One turn moves each row of this set onto another row. After a few examples, where does it send each row asked below?
tubu: -0.25 -0.07 -4.12 +0.57 -1.23 +0.83 +1.08 -1.27 +0.15 -1.62 +1.77 +2.81 -0.63 +2.02 +1.30 -1.28 +0.25 +0.26 -1.71 +0.39 +0.16 +1.35 -0.96 -1.26 -1.44
vinuf: +1.22 +0.22 -1.37 +0.77 -1.00 -0.74 +2.05 -1.62 +0.71 -1.03 -0.38 +2.51 +2.15 +3.83 +1.80 +0.17 -2.33 +1.13 +1.12 -2.68 -1.28 +0.86 -1.25 -0.95 +2.22
fav: +0.72 -0.69 +1.09 +0.35 -2.33 -0.52 +3.12 -0.96 +1.38 -0.79 -1.28 +2.74 -0.36 +2.29 +0.86 +0.45 -1.39 +0.94 +1.16 -1.35 -0.62 -0.47 -0.09 +1.44 +2.26
Fev: +0.08 +1.01 -0.90 +2.13 -0.17 -0.22 +2.31 -1.19 +0.54 -1.63 -0.12 +2.65 +3.78 +2.69 +1.34 -0.97 -0.62 +0.50 -0.85 -1.60 -2.36 +2.02 +0.19 -0.18 +1.40
vedaf: +0.41 -0.69 -1.23 +0.84 -1.13 +0.31 +0.85 -3.00 +0.40 +2.98 +0.08 +3.19 +0.14 +2.73 -0.68 -0.95 +0.35 +3.48 +1.21 -2.03 +0.38 -1.02 +0.03 -0.27 +1.13
tup: -0.31 +0.21 -0.50 +2.27 -2.29 +1.00 +1.52 -1.84 +1.60 +1.78 -1.60 +1.89 -0.45 +1.01 -1.02 -1.13 +1.65 +3.32 +0.27 -1.27 -0.48 -0.78 +1.25 +0.99 +0.97
Fufa: -2.12 -0.51 -2.62 +1.60 -1.26 +0.77 +2.25 -2.49 +1.75 +2.39 +1.29 +3.01 +2.01 +1.54 -0.67 -3.06 +0.37 +2.10 -0.38 -0.73 -0.37 +1.21 +0.02 -0.81 +0.95
Liveg: -0.27 -0.71 +1.49 +0.82 -1.16 -0.47 +3.56 -1.24 +1.05 -0.72 +0.12 +3.55 +1.61 +1.61 +0.64 -0.98 +0.44 -0.17 -0.76 -0.04 -0.89 +0.72 +1.11 +1.77 +1.85
befi: -0.98 +0.62 -0.46 +0.96 -1.95 +0.64 +3.29 -0.84 +2.20 -1.99 +1.96 +3.28 +1.79 +2.26 +0.81 -0.76 -1.65 +0.73 +0.01 -0.77 -1.40 +1.09 -0.60 +0.66 +1.68
lesim: -0.40 +1.52 -2.15 -0.13 -1.50 +2.33 -0.33 -0.99 +0.67 +2.01 -0.76 +0.36 -0.42 +1.17 -0.62 -1.48 -0.38 +1.32 -0.69 +0.19 +0.25 -1.08 -0.70 -1.81 +1.33
vedim: +0.85 +0.03 -1.52 +0.52 -2.26 +0.28 +2.66 -0.23 +0.48 -0.94 -0.83 +2.06 -3.02 +1.59 +1.37 -0.82 +1.65 +0.94 -0.25 +1.60 +0.00 +0.01 +0.17 -0.72 -1.09
delu: -1.59 +0.80 -2.92 +3.10 -1.59 +0.41 +1.24 -1.08 +1.12 +1.11 -0.98 +1.54 +1.76 +2.36 -0.67 -2.22 -1.24 +3.61 +0.15 -1.83 -1.10 +0.86 -0.14 -0.96 -0.43
bisa: -1.28 -0.31 -1.13 +2.58 -2.76 +0.61 +2.05 -1.83 +3.01 +1.57 -0.17 +1.62 +0.91 +2.26 +0.21 -2.75 +1.11 +1.67 +0.77 +0.38 +1.18 -0.18 +1.09 -0.02 +2.10
kete: +1.56 -0.28 -1.56 -0.52 -1.25 -0.95 +1.67 -1.93 -1.44 +0.24 -0.55 +2.86 -2.16 +0.84 +1.97 -0.61 +2.00 +1.47 +0.43 +0.37 -0.20 -0.11 -0.71 -1.39 -0.87
bomuk: +1.67 -0.72 +0.27 +0.41 -0.19 -1.30 +2.41 -2.02 -0.66 +0.12 -2.19 +3.12 +1.40 +2.23 +0.93 +0.35 -0.36 +0.86 +0.00 -2.55 -1.83 +0.60 +0.10 +0.45 +1.90
Numit: -0.77 +0.60 -1.71 +0.44 -0.97 +1.03 -0.47 -0.97 -0.02 +2.20 -1.77 +0.08 +0.77 +0.82 -0.26 -2.34 +0.04 +0.47 -1.13 +0.95 +0.82 -0.68 +0.49 -1.59 +1.14
megu: +1.57 +0.27 +0.02 +0.77 -0.27 -0.09 +0.67 -1.36 +1.19 -0.63 +1.70 +3.27 +1.15 +3.63 +4.26 -0.38 +0.06 +1.76 -0.78 -1.31 -1.43 +0.99 -1.11 +1.27 +0.24
perag: +0.06 -0.14 -2.04 +1.21 -1.86 +0.13 +2.25 -1.01 +0.11 -0.87 +0.84 +2.58 -0.96 +2.47 +1.72 -2.35 +1.99 -1.01 -1.33 +2.15 +0.73 +0.53 -0.49 -0.59 -0.75
guluv: +1.71 -0.48 -3.04 +0.25 -0.93 -1.35 +0.25 -1.70 -0.93 -0.94 -0.58 +1.92 -0.74 +2.50 +2.98 -0.42 +0.57 +1.40 +1.02 +0.26 +1.19 +0.31 -0.10 -2.36 -0.48
Gipo: +0.43 +0.74 -3.76 +1.84 -1.09 -0.59 -0.24 -1.28 -1.27 -2.03 -0.56 +1.52 +0.08 +1.68 +2.22 -1.09 +0.46 +0.93 -0.80 -0.24 -0.17 +1.09 -0.70 -1.34 -1.60
sunom: +0.09 -0.32 -1.69 +3.06 -1.00 -0.83 +0.52 -2.01 +0.28 +2.17 -1.45 +1.68 +2.28 +4.26 +0.33 -2.13 -0.25 +2.76 +1.03 -1.31 +0.82 -0.35 +0.76 -1.24 +0.72
kipak: -1.18 +1.26 -0.91 +0.11 -0.38 +0.95 -0.21 -0.51 -0.85 +2.05 -0.49 +1.09 +1.05 +0.53 -0.70 -2.07 -0.33 +2.27 -0.82 +1.07 +0.20 -0.80 +0.47 -1.60 -0.25
kalef: +2.01 +0.30 -0.58 +0.47 -0.55 +0.34 +0.89 -1.35 +2.04 -0.66 -0.18 +2.24 +0.21 +2.43 +4.26 +0.31 +0.67 +1.85 -0.78 -2.02 -2.19 +1.72 -0.69 +0.92 +1.02
guge: +1.47 -0.87 -0.42 +0.47 -1.37 -0.85 +1.74 -1.21 +2.35 +0.03 -1.29 +1.74 +0.00 +2.10 +4.72 -0.93 +0.50 +0.51 -0.27 -1.20 -1.62 +1.80 -1.20 +0.90 +1.64
Bomi: -1.35 +0.32 -1.79 -0.74 -1.26 +0.88 -0.29 -0.93 +0.13 +2.13 -0.14 +0.93 +0.41 +0.85 -0.21 -2.12 -1.48 +1.38 -0.06 +0.97 +1.34 -0.98 -0.24 -1.88 +0.86
gav: -0.36 -1.22 +0.22 +0.59 -1.07 -1.09 +2.36 +0.20 +1.24 -0.30 +0.00 +2.88 +0.11 +2.41 +3.44 -1.51 -1.53 +1.43 -1.24 -0.50 -1.73 +1.61 -1.15 +2.09 -0.96
Keki: -0.40 +2.06 -0.98 +0.54 -1.22 +1.56 -0.26 -0.28 +0.17 +1.65 -0.05 +0.50 +0.60 +2.20 -0.04 -1.83 -0.68 +2.18 +0.31 +1.41 +0.90 -1.55 +0.07 -2.27 +0.58
nem: +0.68 -0.45 +0.37 +1.24 -0.40 -0.78 +1.23 +0.10 +1.46 -0.97 +0.85 +3.01 +1.21 +4.04 +3.85 -1.02 -1.04 +1.61 -1.08 -0.19 -0.95 +1.19 -0.07 +1.70 -0.89
botod: -0.07 +1.67 -1.27 -0.05 -0.24 +1.86 -0.21 -1.47 -0.39 +2.64 -0.25 +1.12 +0.94 +1.77 -0.33 -1.96 +0.94 +1.09 -0.89 +0.95 +0.35 -1.09 +0.13 -2.18 +1.02
dule: +0.40 -2.13 -0.42 -0.63 -0.92 -1.15 +2.70 -0.70 +2.19 +0.62 -0.58 +2.78 -0.25 +2.01 +3.87 -1.38 -0.73 +0.59 -1.00 -0.75 -1.44 +2.21 -0.89 +1.08 +0.63

Gipo turns into -> guluv
lesim turns into -> Numit
Where do these go?
Fev turns into -> vinuf
delu turns into -> sunom
megu turns into -> kalef

